One turn moves every row onto another: examples first, then more rows asked:
bemus: [ -1.9  13.9 -12.9   4.3 -36.3   5.5   5.4 -13.6  16.7 -23.0 -16.7   6.4
   7.9]
zal: [  6.5  -6.4 -10.3  11.7  12.7  -9.2  15.8   0.7  30.8 -22.6 -11.1  -6.2
  12.3]
dibad: [ -1.2   4.4 -15.8  14.5 -37.9  14.6  -6.4 -20.1  11.4 -13.7 -17.3   5.1
   3.1]
Pebi: [ -6.1  15.3  -2.5  -4.2 -35.5   5.7  -4.1  -8.9  16.9 -17.6 -32.3   0.7
  10.7]
Fem: [ -6.6 -12.3  30.1   3.3  15.0  -6.3 -10.7   1.4   8.8   5.8 -23.3  32.4
 -11.8]
das: [-24.7  -2.2  12.2  -6.3 -15.2 -20.7  13.7 -15.7 -14.0 -13.2 -27.4  -7.0
 -21.5]
Sevat: [-22.5 -11.5  13.2  10.3 -28.8 -18.0  11.2 -22.4 -12.7 -10.1 -21.6   2.2
 -25.3]
fud: [-21.0   2.0  18.7  15.3   8.0 -28.1 -19.3 -30.2  32.2  -6.1   4.7   2.0
  15.2]
Rer: [  6.2 -12.9  10.7  13.3  28.3 -10.9  -6.4   2.0   6.2  -2.1 -13.3  25.8
 -14.4]
puvok: [-15.7  -8.0  -3.4   6.9  -9.8 -18.9  13.7 -21.5 -18.0 -15.0 -15.2  -8.3
 -25.4]
noko: [-21.9   2.0  13.8  15.8  11.1 -24.0 -19.6 -32.8  29.2  -5.3   9.5   0.8
  13.3]
Savoz: [ -1.6  -0.9  19.3  -0.1  23.2 -12.5   7.8   3.8  10.0  -6.8 -10.4  33.7
 -11.6]
vofa: [-19.3   3.5  -8.8  -4.2  11.5  14.7  23.5 -14.4  15.6 -12.1   6.3   5.4
   9.1]
Mopo: [ -6.2   9.1 -18.7   1.8 -24.1  20.8 -10.5 -19.9   3.2 -10.7 -23.1  -4.0
   4.3]
Kulip: [  3.8 -15.5  22.4  18.9   9.7 -13.4  -3.3   0.6  15.4  -1.3 -12.3  38.3
 -13.7]
rine: [  7.3 -29.8   1.1  31.2  -6.1  -1.1  -9.3  -5.5  31.6  -5.4 -23.5  -4.8
   7.7]
Gopon: [-23.7  -0.4  18.0  14.7   9.3 -22.6 -23.8 -32.3  29.0  -1.0   4.1   0.2
  14.2]
Nam: [-10.3  -7.9  18.5   5.8  18.8   1.8  -0.3  -6.7   2.9   6.1  -5.1  38.7
 -16.1]
meti: [-25.4   6.0  17.8   9.6  12.5 -24.4 -18.8 -30.5  28.4  -4.5   4.7  -0.9
  16.2]
Befin: [-19.3 -23.3  25.8  16.0 -27.0  11.3  -5.5 -11.0  30.6   4.7 -23.7  12.8
   9.3]
Peviz: [-26.6   3.8  19.1  12.7   6.0 -22.3 -18.3 -33.1  30.0  -3.3   8.2   5.3
  13.7]
fuseb: [ -9.5  -8.9   6.5  10.8 -19.3 -32.7  15.9 -13.2  -6.3 -21.0 -24.5  -6.1
 -22.0]
Resim: [-35.2  -3.3  17.9 -11.9  -4.2  23.7   3.5 -13.7  15.5   6.1 -16.1   7.5
  10.5]
bamu: [-13.5 -16.8   8.1  11.3 -17.1 -22.4   0.0 -16.6 -12.0  -9.9 -32.3 -12.1
 -23.9]
nir: [  0.8  10.6 -14.1   0.0 -22.4   9.0 -11.9 -11.0  11.4 -16.5 -34.4  -9.9
   9.8]

Fem turns into Nam
noko turns into fud
dibad turns into Pebi
Where do these go?
bamu turns into Sevat
rine turns into Befin

